One turn sends every row of this set to another row. A few are shown first. Where does it send the rows asked after them?
posuv: [ 15,  56, -20,  15,  26,  20,   6, -19, -14,  -6,  35,  -1]
Galin: [-12,  26,   1,  69,  33,   1, -26,   9, -10, -11,  26,  21]
biku: [-30,  13,  14,  56,  28,   9,  25,  15, -28,  -3,  -2,  16]
razon: [  8,  67,   5,  24,  11, -20,   6,  -9,   9,  16,   6,  20]
Fekik: [ 17,  40,  35,  11,  44,  17, -14, -16, -12,  -3,  -1, -16]
poran: [  1,  26,  42,  49,   4,   8,   3,  21, -32, -31, -12,  16]
Tesa: [ -3,  70,   0,  30,  31,   7, -43,  32, -31,  -4,  20,  10]
mov: [ -3,  19,  20,  54,  38,  21, -12,  -6,  -1,  12, -12,  19]
zil: [-26,  70,  17,  17,  32,  24, -32,  29, -26, -15,  -8,   5]
vedep: [ -2,  19,  -1,  42,  18,  -6,  -9,  16, -26, -37,  40,  21]
dufa: [-13,  80,  32,  23,  37,   0, -18,  -1, -34, -17,  23,  28]
mez: [-14,  37,  30,   5,  -1,  37,   1,  15, -27,  17,   0,  -2]
rola: [-15,  70,  15,  29,  29,   2, -13,  44, -54, -14,   9,   1]
Zot: [  2,  48,  -6,  41, -17,  18,  26,   7, -47,  -5,  20,  -4]
vumev: [ -4,  35,   8,   5,  16,   7,  18,  30, -43,  11,  36,  -6]
Vuka: [  7,  19,  -3,  56,  54,  -8,   5,   9, -18,   6,  25,  15]
sem: [  3,  56,  20,  -7,  10,  11,  22,   4, -38,  12,  -8, -13]
Gopid: [-18,  38, -12,  52,  -5,   3,  16,  28, -33,  -7,  23,  27]
kazun: [ -5,  42,   1,  48,  11, -41,   7, -18, -26,  11,  14,  -8]
Veku: [-27,  41,  18,  36,  11, -23,  19, -23, -21,   2, -15, -14]
Pega: [ 16,  46,  -4,  15, -11,   0,  -1,   9, -48,  22,  23,  -7]
Bup: [ 23,  42,  12,   4,  25,  20, -20,  10, -16,  28,  27,  -3]
Damut: [  2,  71,  10,  33,   6,  -6, -12,  43,  -4, -19, -12,   5]
poz: [-26,  34,  26,  47,  54,  13,  -3,   5,   1, -22,  -6,  16]
betu: [-16,  45,  12,  31,  21, -13,   5, -31, -57,   2,  29,  -2]
Sop: [  0,  75,  15,  32,  11, -23,  15, -14,  -4,   2,  -5,  24]
bef: [ -8,  30, -21,  17,  13,  -6,   2,  16,  -7, -13,  45,   0]
vagam: [ -8,  42,  42,  41, -19,   8,  10,  15, -42,   4,   3,  15]
fir: [  7,  47,  44,  46,  27,  26,  -1,  -6, -38,   3, -24,  11]
Pebug: [  0,  59,   6,  34,  20,   7, -21,  39,   9, -14, -19,   3]
pariv: [-17,  48,   6,  34,  26,  -8,  -8, -42, -47, -10,  19,  -6]
vop: [ -4,  38, -16,  45,  -4, -13,  -2,   1, -17, -13, -17, -29]
raniv: [ -6,  49,  -8, -10,   7,  20, -11, -14, -18,  14,  17,   0]
Val: [ -7,  72,  20,  34,  41,  -6, -14,  11, -31,  -7,  35,  36]
muriv: [ 14,  33,  28,  24,  47,   9, -18,  -4,   1, -31,   4,  18]
numok: [-25,  36,  13,  44,  28,  16, -21,  18, -59, -28,   6, -18]
boga: [ -4,  31,  30,  73,  36,  -8,   7,  28, -31, -15,   0,   8]
dop: [ 20,  61,  24,  23,  12,  35,  16, -14, -20,   1, -15,  -6]
gid: [-17,  43,   1,  36,  21,  10, -35,  13, -48, -32,  12, -24]
farad: [-10,  30,  -2,  32,  -1,   1,  -1,  -2, -19,  -5, -24, -35]
sazek: [  7,  37, -19,  23,  59,  11, -10,  -3,  -5, -14,  17,  -5]
belit: [-15,  42,   2,  37,  12, -18, -11, -34,   1,  11,  -2,  -5]

boga moves to Pega
biku moves to vumev
zil moves to Veku
Now these:
pariv moves to dufa
bef moves to sazek
muriv moves to dop
razon moves to Pebug

One turn sends every row of this set to another row. A few are shown first. Where does it send the rows asked after them?
lefet: [ 16, -15,  16,  15,  11,   1, -58,  21, -27, -28,  10,  18,  37, -13,  -6,
  -8,  13, -21, -61, -19,   0,   1, -42,   5,   3,  -3, -14]
Guvo: [ 20, -32,  18,  17,  -1, -11,   7, -12, -13,   1, -23,  20,  33,  15, -46,
 -28, -16, -37, -19, -28,   2,  56, -16,   0, -17,  14, -24]
veza: [ 17, -17,  21,  13,   7,   5, -59,  20, -26, -28,   8,  24,  34,  -3,   0,
 -11,  18, -17, -67, -10,  -5,   6, -44,   4, -10,  -5,  -7]
Ruf: [ 21,  13,  35,  36,  15, -12, -14, -41,  -2, -17,  44,  33,  21,   5,  12,
   0, -29, -49, -10, -16, -28,  -5,  15,  -1, -10,  37, -20]
Bur: [ 19, -27,  27,  16,   5,   0, -55,  22, -21, -22,   4,  32,  36,   4,   0,
 -14,  11, -22, -75,  -7,  -6,   1, -44,   5, -16,   1,  -6]
vuba: [ 17,  -7,  30,  18, -10,  -4,  15, -23, -34, -18, -11,  14, -28,   8,  11,
  14,   7, -12, -56, -18, -42,  16,  14, -19,   3,  15, -26]
gar: [ 18,  -5,  18,  20,   8,   4,   7,   4, -16,  -3,  -7,  25,  80,   7,  47,
 -18,  -4, -26,  13, -11, -17,  -7, -26,   6, -16,  11, -20]
Detu: [ 17,  35,  30,  21,  10,   7, -27, -45, -12, -34,  46,  27,   9,   6,  27,
   2,  -3, -29,  -2, -10, -30,  24,   3,   2, -18,  17,  -6]
beruf: [ 23,   7,  45,  33,   6,  -8, -16, -41,   1, -14,  38,  46,  16,  23,  23,
  -7, -25, -44, -19,  -4, -34,   3,  10,   0, -31,  39, -10]
mag: [ 18, -17,  18,   6,  -5,   3,  -2, -16, -19,  -9, -22,  19,  25,  19, -34,
 -28,   1, -23, -16, -21,  -3,  76, -26,   3, -26,   0, -12]
taze: [ 17,  30,  26,  29,  17,  -3, -22, -42,  -9, -29,  49,  22,  17,  -5,  15,
   5, -17, -38,   2, -19, -26,   8,  11,   1,  -2,  24, -20]
famir: [ 17,  -8,  30,  19, -10,  -6,  18, -23, -34, -17, -10,  14, -26,  10,   8,
  14,   4, -15, -56, -19, -41,  12,  14, -18,   3,  17, -27]
monek: [ 16,   3,  16,  14,   7,  11,   3,   3, -18,  -9,  -4,  22,  78,   7,  50,
 -16,   3, -21,  17,  -9, -17,   3, -30,   6, -16,   4, -17]
Desad: [ 16, -13,  11,   8,   0,   0,  -3, -15, -21, -13, -18,   9,  28,   7, -42,
 -23,  -1, -25,  -7, -29,   3,  73, -23,   2, -12,  -1, -20]
setet: [ 21,  22,  42,  22,   4,   6, -24, -44,  -6, -25,  40,  42,   8,  23,  31,
  -5,  -7, -31, -15,   1, -37,  21,   2,   3, -33,  25,  -1]
keb: [ 18, -20,  11,  15,   3,  -7,   4, -12, -18,  -7, -19,  10,  33,   4, -47,
 -24, -11, -35,  -9, -34,   6,  59, -18,   2,  -7,   7, -28]
devir: [ 19, -33,  26,  21,   8,  -7, -50,  23, -20, -18,   5,  31,  40,  -1,  -6,
 -15,   2, -28, -74, -13,  -4,  -9, -38,   2,  -7,   9, -14]
zet: [ 16,   0,  21,  15,   5,  11,   4,   2, -18,  -6,  -8,  26,  77,  13,  53,
 -19,   3, -21,  14,  -4, -20,   3, -31,   6, -22,   7, -13]
razo: [ 17, -24,  19,  21,  12,  -7, -52,  24, -23, -23,   9,  22,  42, -11, -11,
  -9,   4, -28, -67, -19,   0, -10, -38,   3,   3,   4, -18]
Pab: [ 16,   1,  14,  18,   9,   7,   6,   3, -18,  -7,  -5,  20,  79,   3,  46,
 -15,  -1, -24,  18, -12, -16,  -2, -28,   5, -13,   6, -20]
Gazur: [ 17,  -5,  20,  19,   5,   7,   7,   3, -15,  -3,  -8,  28,  78,  13,  49,
 -19,  -1, -24,  13,  -6, -19,  -4, -28,   4, -22,  11, -15]
Kup: [ 17,  -3,  28,  16,  -8,  -3,  15, -22, -36, -21,  -9,  12, -28,   7,   9,
  16,   9, -12, -53, -18, -41,  16,  13, -18,   4,  13, -27]
faz: [ 21, -30,  23,  12,  -6,  -4,   4, -13, -14,  -1, -24,  26,  28,  25, -36,
 -32,  -8, -31, -22, -19,  -3,  67, -22,   2, -29,   9, -15]
Tigu: [ 16,  -4,  27,  18,  -7,  -6,  15, -23, -37, -19,  -9,   9, -26,   3,   7,
  16,   6, -14, -51, -22, -40,  13,  14, -19,   7,  13, -28]
nulen: [ 17,  -7,  28,  19,  -7,  -7,  18, -22, -34, -18,  -9,  11, -25,   5,   6,
  15,   3, -16, -53, -21, -40,  10,  16, -19,   7,  14, -30]

zet moves to monek
Kup moves to Tigu
Now these:
veza moves to lefet
mag moves to Desad
setet moves to Detu

